Each path is a new rotation, seen through one point. The rows after it are directions, each followed by how far the rotation turns it, in deg/step (0 if it stays put).
Each turn is a multiple of 5 degrees from 10 to 175, or 0.
Each row of a path follows its step; steps can be skipped.
Path 1:
step 0: [-1.74  1.33  0.51 -0.21 -0.08  0.57  0.11 -0.96  0.69 -2.64 -1.07  1.58
 -0.73 -0.23 -0.59  0.75 -0.14  1.37  1.59 -0.98  0.79  1.10  1.01  1.53
 -1.49  0.87 -0.56 -0.62  0.15  0.84 -1.09  0.36  0.69  0.40]
step 1: [-0.26 -0.91  0.67 -2.19 -0.10  0.64  0.84  1.17  1.03  0.29  0.06 -1.12
 -0.79 -0.23  0.71  0.14 -0.81 -1.37  1.03 -0.73 -1.82 -1.75 -1.90 -0.07
  1.16  0.64 -0.11  0.37  0.04 -1.03 -0.92 -0.26 -2.37  0.48]
step 2: [ 0.40 -0.57 -1.07 -0.67 -0.37 -0.13 -0.42  1.24 -1.07 -0.92  0.83 -0.72
  0.94  0.38 -1.37  2.11  0.38 -0.69 -0.87  0.87  1.09  1.60  1.03  0.22
 -1.03 -0.27  1.47  0.97  1.81  1.06  0.36  0.91 -0.60 -2.16]
step 3: [-0.37  0.03  0.02  1.71  1.79 -0.20 -0.60 -1.17  0.31 -0.05  0.18  0.85
  0.34 -0.98  2.13  0.11 -1.30 -1.67  1.74 -0.27 -0.55 -0.24  1.11  0.01
  2.22 -2.26 -0.10 -0.90 -0.37  1.29 -0.36 -0.09  0.26 -0.15]
step 4: [ 0.04  0.13 -0.02 -2.09  0.37 -0.80 -0.82 -1.22 -1.74  0.91  1.03  1.33
 -1.16  1.11 -1.51 -0.77 -0.16  1.93 -0.59  0.86 -1.31  0.84 -1.15 -1.00
 -0.13  0.24 -0.46 -1.23  0.75  0.09 -1.33  1.58 -0.45  0.69]
step 5: [ 1.14  0.07  0.65  2.08 -1.14  0.22 -0.54 -0.73 -0.09 -1.77 -0.65 -2.01
 -0.06  0.59 -0.96  2.46  0.79 -0.99 -0.89 -0.32 -1.81  0.43 -0.89  0.60
  0.70 -0.17 -0.18  0.04 -1.69 -0.76  0.59 -0.87  0.19  0.85]
step 6: [ 0.99 -0.48 -1.31  0.11  1.14 -2.18  0.73  0.66  1.87  0.28 -0.49  2.00
  0.92  0.10 -0.35 -1.33  0.06 -0.85 -0.41  2.67  0.09 -0.42  1.00  0.01
 -0.99  0.33  0.25 -0.62 -0.41 -1.46 -0.28 -0.87 -0.92 -1.04]
step 7: [-0.15  1.28  2.22 -0.59 -0.20  0.21 -0.24  1.59  0.14 -1.26  0.27 -0.25
  1.22 -0.74  1.12 -1.06  1.56  1.29 -0.61 -0.60 -1.19  0.05  0.63  1.42
 -0.36 -0.99 -0.74 -1.27  0.86  1.61  0.54  0.99  1.81  0.78]
step 8: [-2.55 -0.25 -1.58  0.23 -0.26  0.97 -0.16 -0.68  1.10 -1.31  0.00  0.41
 -0.93  0.48 -1.09 -0.15 -1.18 -1.90  0.12 -0.58  0.37 -1.44 -1.59  0.10
 -1.10  1.34 -0.18 -0.63  1.05 -0.36 -1.57 -0.42  0.36  1.71]
step 9: [-0.17 -0.76  1.03 -2.17 -0.04  0.82 -0.20  1.79 -0.56  1.10 -0.85 -1.22
 -0.57  1.14 -0.36  0.99  1.30 -0.89 -0.40  0.32 -0.11 -0.31  0.76  0.11
  1.16 -0.49 -1.82  0.42  0.46 -0.67  0.10 -1.23 -0.76 -2.79]
Speeds:
[ 0.62 -0.06  0.49 -0.48  0.14  0.53  0.17  0.25 -0.89 -0.24 -0.09  0.33
  0.62 -0.08 -0.84 -0.24  0.02  0.08 -0.17 -0.40  0.04 -0.55  0.18 -0.49
 -0.23 -0.35  0.35 -0.27 -0.13  0.28  0.03 -0.39 -0.20  0.10]
140
[-0.45  0.44  0.17  0.17 -0.53  0.47 -0.01  0.41 -0.02  0.07 -0.20 -0.17
  0.59 -0.32  0.11 -0.21 -0.27 -0.37  0.24  0.74 -0.33 -0.15 -0.33 -0.49
  0.92  0.15 -0.20 -0.06 -0.47  0.27  0.61  0.22 -0.27  0.31]
175
[-0.12 -0.32 -0.18 -0.01  0.30 -0.37  0.04 -0.01  0.15 -0.17 -0.15  0.01
  0.78  0.48  0.37 -0.40  0.40  0.07  0.23 -0.06  0.52  0.07  0.34 -0.26
  0.69 -0.26  0.68 -0.29  0.64  0.13 -0.05  0.41  0.68  0.61]
90
[-0.41 -0.40  0.20 -0.44 -0.19  0.25  0.72  0.34  0.42 -1.02  0.14 -0.06
  0.63 -0.27  0.59 -0.42  0.00  0.03  0.03  0.21 -0.04  0.00 -0.27  0.52
 -0.72  0.06 -0.03  0.38  0.23 -0.02 -0.13 -0.25 -0.28  0.08]
55
[ 0.24  0.35 -0.28 -0.04 -0.26 -0.22 -0.43  0.23  0.01 -0.05 -0.84  0.13
 -0.08 -0.32  0.13 -0.87 -0.93  0.15 -0.02 -0.01 -0.06  0.51  0.17  0.42
 -0.04 -0.83  0.25 -0.03  0.16  0.10  0.24 -0.26  0.20 -0.50]
100
[ 0.03  0.83  0.81  0.22  0.11  0.19  0.00 -0.26  0.46  0.37  0.29  0.24
  0.27  0.74  0.21 -0.22 -0.59  0.32  0.06  0.02  0.15 -0.29  0.05  0.26
 -0.36 -0.19 -0.12  0.05 -0.21  0.65 -0.65  0.58 -0.09  0.14]
100
[ 0.13 -0.05  0.47 -0.13  0.19 -0.08 -0.23  0.42  0.07 -0.18  0.39  0.44
 -0.17 -0.71 -0.10  0.10 -0.30 -0.32 -0.40  0.23  0.57  0.32  0.72 -0.14
  0.20 -0.40 -0.51  0.66 -0.17 -0.60 -0.23  0.33  0.19  0.69]
100
[-0.01 -0.44 -0.18 -0.30 -0.35 -0.15  0.25 -0.35 -0.55 -0.24  0.72 -0.30
 -0.01  0.08  0.30  0.34 -0.79  0.17  0.69 -0.16 -0.31  0.44  0.54 -0.41
  0.36 -0.19  0.42  0.31 -0.23  0.19 -0.35  0.27 -0.45 -0.36]
40
Path 2:
step 0: [-0.94 -0.01 -0.60 -0.26 -0.67 -0.29 -1.32  0.25  0.73 -2.53 -0.50  0.53
  0.52 -1.65 -0.30 -2.97  0.85  0.05 -1.30 -1.96  1.00 -0.03  0.87 -0.55
  0.26  1.26  0.00  0.09 -1.46 -1.12  0.54 -0.87 -1.45  0.97]
step 1: [ 0.28 -1.64 -0.12 -0.38  0.00 -0.57  0.44  0.49 -0.37 -2.15  2.30  2.63
  1.16 -2.06  0.12 -0.08  0.95  0.46 -0.61 -0.71 -0.34  1.23 -1.58  1.05
 -1.53  0.55  0.74 -0.93  0.42 -0.92 -1.35 -0.28 -0.14  0.12]
step 2: [ 0.09 -2.10 -0.42 -1.17  0.97 -0.48  0.34  0.64  0.65 -2.02 -0.07  0.75
  0.95 -0.42  0.04 -0.55  1.24  1.38  1.77  0.26 -0.92  0.16 -1.03 -0.39
  0.02  0.09 -0.29  2.85  0.24  1.10  0.66  1.14 -1.31  1.97]
step 3: [-1.29 -0.86 -0.77  0.13 -1.50 -0.75  0.06  0.85  1.10 -1.28 -1.75  2.95
 -1.21  0.26 -0.17 -0.36 -0.83 -0.06 -0.77  1.22  0.60  0.89  0.51  1.41
 -1.15  1.33 -0.04  0.38  1.31  0.71  0.72  2.00 -0.85  0.92]
step 4: [-0.52  1.25  1.75 -2.26 -1.41  0.72 -0.44  1.40 -0.18 -1.01 -0.21 -0.71
  1.14 -0.50 -0.48 -0.15  1.40 -1.77 -0.17  1.54 -0.13  1.48 -0.87  1.51
 -1.05  0.79  1.55  0.72  0.73 -0.27  0.58  1.49 -0.10  1.14]
step 5: [ 0.69  0.40  0.74  0.28 -0.68 -0.60  0.68  1.51 -0.37 -2.49 -0.75 -0.18
 -0.50  0.88  0.42 -0.79 -0.10  1.08  0.62 -0.29  0.82  2.12  0.88 -0.60
 -1.14  0.98  2.95  1.56 -1.15  0.03  1.55 -0.71  0.99 -0.04]
step 6: [-0.34 -0.89  0.65 -0.95 -0.77  0.11 -0.47 -0.62  1.68 -0.78  0.02  0.49
 -0.27 -0.74  1.53 -2.16  1.20  0.05 -1.48  0.31  1.55  2.27 -1.46  0.02
 -0.68 -0.21  0.77 -0.55 -1.27  2.37  0.70 -0.55 -0.23 -1.50]
step 7: [ 0.04  1.25 -0.22 -0.45  0.07 -0.66 -0.67  1.07  0.39 -0.85  1.15  1.26
  1.38 -1.38 -0.29 -2.38  0.58  2.24  0.45  0.49 -0.23  0.71 -1.75  1.46
  1.91  1.78 -0.16 -0.06 -0.53 -0.43  2.01 -0.25  0.48 -0.48]
step 8: [-1.62 -2.08 -0.12  0.44  0.14  0.80 -0.54  0.96 -0.10 -1.63  0.30  1.32
  1.96 -1.59  0.19 -1.93  1.12  0.97 -1.05 -0.13  1.66 -0.89  1.23 -0.98
 -1.18  0.95 -0.19  1.10 -0.06 -1.54  0.96  0.64 -0.11 -0.30]
step 9: [-0.94 -1.20  0.22  0.07  0.57 -1.33 -0.09  0.01  0.14 -1.88  1.93  1.26
 -1.82 -1.67  0.37 -0.86  2.03  0.29 -0.11  1.33 -0.51  1.86 -0.26  0.43
 -0.27  0.26  0.57  0.18  0.42 -1.45 -1.61  1.35 -0.93  1.24]
Speeds:
[-0.55 -0.42  0.25 -0.09  0.10  0.61  0.30  0.26  0.26  0.64  0.14 -0.09
 -0.56 -0.13  0.14  0.34 -0.32 -0.03 -0.03  0.80 -0.27  0.33  0.57 -0.24
  0.19  0.30  0.19  0.21  0.37 -0.54  0.23  0.59 -0.04  0.61]
60
[-0.19  0.29 -0.68 -0.11 -0.50 -0.47 -0.12 -0.48  0.08  0.16 -0.02 -0.25
 -0.72 -0.26  0.11 -0.62 -0.25 -0.55 -0.58 -0.15 -0.21  0.43 -0.16  0.29
  0.39  0.16 -0.30 -0.65  0.17  0.18  0.22  0.13 -0.62  0.37]
115
[-0.13  0.20  0.95  0.20 -0.20  0.03  0.56 -0.40  0.51 -0.55  0.28 -0.07
  0.19  0.57  0.11 -0.32 -0.85 -0.24  0.22 -0.09 -0.56 -0.43 -0.16  0.30
 -0.54 -0.17  0.12 -0.05  0.25  0.24  0.28  0.20 -0.34  0.18]
40
[ 0.25  0.34 -0.02 -0.01  0.06 -0.23 -0.06 -0.16 -0.48  0.37 -0.42  0.07
  0.63  0.11  0.25 -0.12 -0.17  0.21 -0.41  0.55 -0.61  0.34  0.58  0.16
 -0.41  0.53  0.07  0.51  0.15  0.65 -0.83 -0.22 -0.38  0.23]
45
[ 0.12 -0.16 -0.25  0.61  0.14  0.49 -0.44  0.19 -0.57 -0.13 -0.48  0.51
  0.12  0.21 -0.28  0.39  0.01 -0.68  0.67 -0.18 -0.09  0.56 -0.10  0.37
  0.01 -0.66  0.23  0.00  0.24  0.23  0.14  0.41 -0.62  0.36]
45
[-0.20  0.38  0.42 -0.41 -0.09  0.27 -0.80 -0.22  0.15  0.27 -0.30  0.42
  0.60  0.64 -0.83 -0.08 -0.02  0.08 -0.42 -0.35  0.23 -0.08  0.23  0.35
  0.16  0.54 -0.22 -0.32  0.17 -0.72  0.17  0.12  0.07  0.23]
95
[ 0.03  0.36  0.45  0.43 -0.36 -0.51 -0.54  0.28  0.01  0.18  0.33  0.05
  0.60  0.22  0.80  0.27 -0.19 -0.06 -0.42  0.33  0.47  0.23  0.08 -0.41
  0.53 -0.52  0.24 -0.21 -0.19  0.31  0.55 -0.11  0.32  0.53]
45
Path 3:
step 0: [-1.73  1.09  0.30  0.50 -0.31 -1.65  1.59 -0.72 -0.39 -0.01 -0.21 -1.27
 -0.98  0.68 -1.06 -1.90  0.10 -0.19 -0.47  0.54 -1.29 -0.43 -0.59  0.39
  0.29  0.08  2.79 -0.68 -0.94  0.74 -2.04  1.21 -0.34  1.18]
step 1: [ 0.47  0.09 -0.16  1.04 -1.09  0.40 -0.23 -1.35  0.56  1.70 -0.45 -0.57
 -0.41  1.36  0.98  0.87  0.10 -1.45 -0.29  0.64 -0.38 -1.35 -0.92 -0.01
 -2.27 -1.36  1.60  1.77  1.83 -0.86  1.23  0.29  0.63  1.46]
step 2: [ 0.30 -1.22 -2.02  0.59  0.58  1.32 -0.31 -1.50 -1.01 -2.65 -0.46  0.28
  0.07 -0.80 -2.42 -0.81 -0.79 -0.90  0.87 -0.49  0.11  0.17 -0.91  0.69
  0.12 -1.22 -0.21  1.98  0.88 -0.54  0.24 -0.24 -1.25  0.21]
step 3: [-1.38  0.37  0.57  1.31  1.12  0.21  0.76  0.22 -1.32 -0.89  0.75 -0.89
 -1.20  1.60  0.87  0.10  0.82  0.59  1.16  0.03 -0.19 -0.98 -2.24  0.92
  1.03  0.99 -2.62  0.40 -0.02  1.30  0.12 -1.39  0.12  1.42]
step 4: [-0.96  0.88  1.80  0.04  0.58 -1.68  0.12 -2.49 -0.15 -1.30 -0.05  0.85
  1.06 -0.50  1.72 -0.25  1.09  1.03 -1.09  0.72  2.11 -0.33  0.17  1.47
 -0.91 -1.50  0.40 -0.10 -0.20  0.12  1.11 -1.15  0.24 -0.71]
step 5: [ 0.50 -0.30  0.16 -1.23 -0.19 -1.37 -2.15 -0.68  0.58 -1.26  0.99 -0.55
 -0.28  0.22  1.20  1.11 -1.49  0.64  1.53 -3.49  0.40  0.81 -0.79 -0.67
 -0.26 -0.38  0.54  0.35 -1.29 -0.80  0.91  0.72 -0.10  0.31]
step 6: [ 0.53  0.65 -1.07 -0.45  3.34 -0.42  0.50  0.12  1.32  0.02  1.25 -1.65
  0.46 -0.73  0.78 -0.56 -1.06  0.79 -0.96  0.00 -1.78  0.09  0.59  0.50
  0.39 -0.17 -0.50 -0.92 -0.34 -1.60 -1.39 -0.88 -1.17  1.58]
step 7: [ 0.03  1.01  1.29 -0.75  0.33  1.37 -0.52  0.74  1.31  0.00  1.19 -1.28
 -0.19 -0.74  1.04 -0.31  1.89 -1.53 -1.83  0.08  1.90 -1.64 -0.19 -0.76
 -1.21  0.63 -0.34  1.46 -0.39  0.14 -1.53  1.50 -0.56  0.10]
step 8: [ 0.40 -2.10  1.22 -0.08  0.03  0.38 -1.50  0.12 -0.53 -0.27 -1.31  0.21
 -0.35 -0.86 -0.28 -0.36  2.96 -0.30  0.57 -0.31 -0.11  0.72  1.75 -0.59
  1.68 -0.86  0.88  0.98 -0.39 -2.39  0.32  0.24  0.24  1.48]
step 9: [ 0.92 -2.65 -0.39  0.68 -0.70 -0.04  2.65  1.19  0.37 -0.48  0.02 -1.24
 -1.00 -0.66 -0.38 -0.03  0.72 -0.84  0.50 -0.87 -0.03 -1.20 -1.41 -0.24
  0.17 -0.72  0.23 -2.75 -1.56  0.15  0.29 -0.81 -0.40  0.39]
Speeds:
[ 0.03 -0.02 -0.09 -0.13  0.56  0.16  0.06  0.21  0.23 -0.06  0.16 -0.04
  0.21 -0.17 -0.01  0.17  0.14 -0.33  1.03  0.24 -0.59  0.33 -0.11 -0.58
 -0.75 -0.63  0.56 -0.14 -0.29  0.22  0.80 -0.12 -0.09 -0.23]
95
[ 0.27 -0.57 -0.09  0.02 -0.08  0.20 -0.13 -0.27 -0.48  0.31 -0.43 -0.06
 -0.06  1.30 -0.72 -0.34 -0.09 -0.05  0.10  0.51 -0.03 -0.35 -0.33  0.41
 -0.44  0.12  0.44  0.06 -0.36 -0.03 -0.12 -0.22 -0.08 -0.35]
35
[-0.27 -0.25 -0.10 -0.18 -0.09  0.27 -0.51 -0.05 -0.62 -0.58 -0.45  0.13
 -0.65  0.12 -0.53  0.06 -0.14  0.33 -0.04 -0.58 -0.16  1.00  0.11 -0.75
 -0.20 -0.17 -0.27 -0.20 -0.11 -0.34 -0.29 -0.05 -0.16  0.34]
120
[ 0.15 -0.22 -0.36 -0.04  0.21  0.30  0.36 -0.25  0.13 -0.17  0.02  0.05
  0.18 -0.42 -0.31 -0.17  0.19 -0.16 -0.97 -0.13  0.57  0.24 -0.53  0.31
 -0.75 -0.37 -0.26 -0.83  0.23 -0.07  0.30  0.40 -0.09 -0.59]
145
[-0.24 -0.88  0.47 -0.57  0.32 -0.18  0.31 -0.74 -0.49  0.03  0.20 -0.73
 -0.18 -0.36  0.36 -0.51 -0.33 -0.21 -0.04  0.05  0.07 -0.33 -0.10 -0.11
 -0.16 -0.20 -0.22  0.38 -0.18 -0.03  0.29  0.32 -0.06  0.71]
0
[-0.16  0.13 -0.63  0.09  0.68 -0.52 -0.06 -0.60  0.09 -0.38  0.11 -0.05
  0.22  0.97  0.30 -0.23  0.01  0.01  0.20 -0.46  0.54  0.12  0.35 -0.25
  0.04 -0.04 -0.42  0.19  0.65  0.63  0.27 -0.26  0.09 -0.18]
35
[-0.28 -0.27  0.09  0.58  0.06 -0.18 -0.17  0.03 -0.23 -0.50  0.09  0.46
  0.34 -0.06  0.26  0.67 -0.68  0.79  0.44  0.71  0.28  0.14 -0.56  0.48
 -0.37 -0.20 -0.42  0.22  0.06  0.15 -0.11  0.39 -0.18  0.15]
40
